[[142 116 124 111 131]
 [120 121 133 123 118]
 [115 127 137 127 114]
 [146 118 126 110 130]
 [143 117 132 107 119]
 [111 131 126 144 132]
 [129 120 134 116 117]
 [109 134 126 148 134]
 [142 129 121 125 138]]
->
[[111 131 142 116 124]
 [123 118 120 121 133]
 [127 114 115 127 137]
 [110 130 146 118 126]
 [107 119 143 117 132]
 [144 132 111 131 126]
 [116 117 129 120 134]
 [148 134 109 134 126]
 [125 138 142 129 121]]

[[139 107 142 125 129 107]
 [146 109 147 110 142 108]
 [150 140 136 124 133 117]
 [139 150 118 125 127 133]
 [134 113 137 109 143 125]
 [151 120 121 103 150 139]
 [135 136 149 141 105 111]
 [148 141 132 105 151 119]
 [132 136 145 147 106 111]
 [109 112 129 118 132 124]]
->
[[129 107 139 107 142 125]
 [142 108 146 109 147 110]
 [133 117 150 140 136 124]
 [127 133 139 150 118 125]
 [143 125 134 113 137 109]
 [150 139 151 120 121 103]
 [105 111 135 136 149 141]
 [151 119 148 141 132 105]
 [106 111 132 136 145 147]
 [132 124 109 112 129 118]]

[[130 146 110 128 121 127 122 129]
 [130 109 138 124 134 142 109 127]
 [139 117 144 133 133 150 116 127]
 [130 120 149 133 147 140 128 132]]
->
[[122 129 130 146 110 128 121 127]
 [109 127 130 109 138 124 134 142]
 [116 127 139 117 144 133 133 150]
 [128 132 130 120 149 133 147 140]]

[[115 113 123 106 118]
 [113 106 119 103 121]
 [ 99 112 112 124 154]
 [113 107 122 104 118]]
->
[[106 118 115 113 123]
 [103 121 113 106 119]
 [124 154  99 112 112]
 [104 118 113 107 122]]

[[123 119 148 156 131 119]
 [118 122 148 156 126 121]
 [118 122 148 157 131 121]
 [116 125 146 153 127 123]
 [124 117 147 155 134 119]
 [122 118 148 157 129 119]
 [119 119 148 157 131 120]
 [117 123 147 155 126 122]
 [117 123 147 156 126 122]
 [116 125 146 154 125 124]
 [121 116 148 157 131 119]]
->
[[131 119 123 119 148 156]
 [126 121 118 122 148 156]
 [131 121 118 122 148 157]
 [127 123 116 125 146 153]
 [134 119 124 117 147 155]
 [129 119 122 118 148 157]
 [131 120 119 119 148 157]
 [126 122 117 123 147 155]
 [126 122 117 123 147 156]
 [125 124 116 125 146 154]
 [131 119 121 116 148 157]]

[[127 139 122]
 [115 136 134]
 [117 133 121]
 [127 110 118]
 [125 129 142]
 [134 139 135]
 [139 137 131]
 [128 123 107]
 [151 126 138]
 [118 129 121]
 [130 131 132]]
->
[[139 122 127]
 [136 134 115]
 [133 121 117]
 [110 118 127]
 [129 142 125]
 [139 135 134]
 [137 131 139]
 [123 107 128]
 [126 138 151]
 [129 121 118]
 [131 132 130]]

[[125 127 124 130 128 139]
 [121 104 136 150 115 134]
 [121 110 132 142 121 136]
 [124 120 130 135 126 137]
 [127 124 127 138 124 134]
 [130 131 122 133 128 136]
 [121 115 129 141 125 136]
 [126 122 125 136 125 135]
 [122 116 130 136 125 139]
 [118 115 132 136 125 141]]
->
[[128 139 125 127 124 130]
 [115 134 121 104 136 150]
 [121 136 121 110 132 142]
 [126 137 124 120 130 135]
 [124 134 127 124 127 138]
 [128 136 130 131 122 133]
 [125 136 121 115 129 141]
 [125 135 126 122 125 136]
 [125 139 122 116 130 136]
 [125 141 118 115 132 136]]

[[125 120 120 116]
 [110 132 107 129]
 [157 111 151 111]
 [117 139 122 140]
 [112 145 121 144]
 [118 123 131 117]]
->
[[120 116 125 120]
 [107 129 110 132]
 [151 111 157 111]
 [122 140 117 139]
 [121 144 112 145]
 [131 117 118 123]]
---
[[142 133 133 131 122 111 128 123 135 126 143 140 119 128 121 130]
 [149 132 140 132 120 104 127 124 142 129 137 140 116 126 125 126]
 [125 130 125 135 119 135 135 116 119 155 152 152 130 117 122 146]
 [132 124 155 129 114 121 134 135 126 101 143 136 126 130 135 131]]
->
[[125 130 125 135 119 135 135 116 119 155 152 152 130 117 122 146]
 [142 133 133 131 122 111 128 123 135 126 143 140 119 128 121 130]
 [149 132 140 132 120 104 127 124 142 129 137 140 116 126 125 126]
 [132 124 155 129 114 121 134 135 126 101 143 136 126 130 135 131]]

[[127 123 137 135 120 122 106 121 134 138 137 131]
 [116 121 135 141 127 125 107 123 132 139 138 128]]
->
[[116 121 135 141 127 125 107 123 132 139 138 128]
 [127 123 137 135 120 122 106 121 134 138 137 131]]

[[140 148 134 130 128 140 149 134 115 137]
 [126 139 142 123 127 133 138 130 112 142]
 [138 131 119 143 143 120 137 116 138 118]
 [133 135 129 141 146 118 141 113 129 127]
 [138 139 128 120 111 149 133 148 119 133]
 [137 144 133 134 135 131 146 126 119 135]]
->
[[138 131 119 143 143 120 137 116 138 118]
 [138 139 128 120 111 149 133 148 119 133]
 [133 135 129 141 146 118 141 113 129 127]
 [137 144 133 134 135 131 146 126 119 135]
 [140 148 134 130 128 140 149 134 115 137]
 [126 139 142 123 127 133 138 130 112 142]]

[[123 120 132 119 121 129 131 120]
 [119 127 105 111 130 157 132 127]
 [124 122 125 107 125 121 126 104]
 [119 141 123 133 126 130 133 135]]
->
[[119 127 105 111 130 157 132 127]
 [119 141 123 133 126 130 133 135]
 [124 122 125 107 125 121 126 104]
 [123 120 132 119 121 129 131 120]]

[[152 105 124]
 [110 115 140]
 [133 154 110]]
->
[[133 154 110]
 [152 105 124]
 [110 115 140]]

[[134 128 128 101 149 129 134 143]
 [111 100 135 107 131 121 137 137]
 [132 115 134 128 153 147 156 121]
 [131 108 126 125 124 144 154 141]
 [102 118 127 124 135 129 146 105]]
->
[[131 108 126 125 124 144 154 141]
 [102 118 127 124 135 129 146 105]
 [134 128 128 101 149 129 134 143]
 [132 115 134 128 153 147 156 121]
 [111 100 135 107 131 121 137 137]]

[[139 112 134 124 128 119 117 129 119 147 126 132 144 134 138]
 [112 133 109 145 133 148 133 112 143 131 115 127 123 104 122]
 [118 124 114 147 131 142 128 120 141 144 107 124 134 110 124]
 [133 120 139 120 141 123 111 120 121 117 141 145 120 131 145]
 [128 112 127 142 134 136 119 112 130 142 118 134 134 118 136]]
->
[[112 133 109 145 133 148 133 112 143 131 115 127 123 104 122]
 [118 124 114 147 131 142 128 120 141 144 107 124 134 110 124]
 [128 112 127 142 134 136 119 112 130 142 118 134 134 118 136]
 [139 112 134 124 128 119 117 129 119 147 126 132 144 134 138]
 [133 120 139 120 141 123 111 120 121 117 141 145 120 131 145]]
